The same turns and mirrors carry the whole set onto itself, and each row onto the other rows of its family. Which rows share a family with each named row? Give them in list order.
These 32 rows form 4 families of 8 rows each.
J602: [ -1   3   7 -16  25 -20 -11 -18 -12  12   6  -4]
J887: [  1   7 -17  -1 -29   6   2  -1   1  -8  -1  15]
J92: [ -3 -28   4   2  -7 -17   4   5   3  -4 -25  17]
J298: [  2   7   5  -4  17  -4 -19 -22  -2  13   9  -2]
J499: [-29 -11   9   8   6   6   9  18   2  17  18   2]
J143: [  9  12 -17  11 -25   5   1  -4  -4 -11   4   7]
J146: [ 13  -1  10  -9  16  -1 -17 -12 -12  15  13  -1]
J461: [-10   1   5  -8  31 -10  17  20  -6  14 -25  -9]
J47: [ -5 -15  -1  10  -4 -20   1   2   9 -12 -24  17]
J831: [  2  13 -16  -2 -26  10  18   6 -12  -9   2   9]
J385: [-28  -9  -9  -7 -12  -8  29   2 -10  -9  19 -16]
J293: [  0  -7 -24 -16  11 -14   7 -29   6  -8  -7 -20]
J520: [  9   7 -31  -8  17  19  14  11 -12  10 -16 -11]
J940: [-20 -21   3  11  11  -5  -5   9  -1  15  26   6]
J771: [ 12  19 -21  -7   9  24  16  13 -13   4  -1  -9]
J497: [-29 -14 -11  -2   0  -4  37  -1   1 -12   5 -22]
J168: [ -5  -8   6  -2  29  -4  13  18  -9  -2 -33 -13]
J791: [-11  -7 -37 -21  14 -10   9 -17   0  -1   1 -23]
J123: [ -5 -20  -5   8  -8  -6  -3  11   4  -3 -14  27]
J991: [-20 -10  13  15  11  10   4  12  -3   6  25  -6]
J443: [  2  -6  11  -9  22 -10   9  10 -17   7 -34   3]
J306: [ -1  11 -18   3 -34  -3   5  -5  -1   1   2   9]
J715: [ -1   4 -28 -23  15 -21   4 -22   5  -3  -2 -14]
J388: [-28 -16 -17 -15  -6 -10  27   5   2 -16   7 -21]
J777: [  3  18 -19   4   9  24  11  15 -12   8  -8 -21]
J944: [ 11  13 -24 -11   8  21   5  16 -14   5   4 -20]
J365: [-18 -18 -13 -14  -4  -7  37   5   0 -20   6 -15]
J10: [  1  -6   2  -3  30  -2  20  16 -11  13 -29  -7]
J643: [-26 -16   9  10   3   0   8  16  -7  16  23  -9]
J795: [  8   2   5  -2  22 -12 -16 -13  -9  18  18  -2]
J216: [  2   3 -31 -18   9 -16  11 -28   7   7  -9 -11]
J769: [  0 -28   0   3   0 -25   5   8   4 -11 -15  14]

The rest of the family of J143: J298, J47, J293, J497, J168, J991, J777
The rest of the family of J715: J887, J92, J771, J388, J10, J643, J795

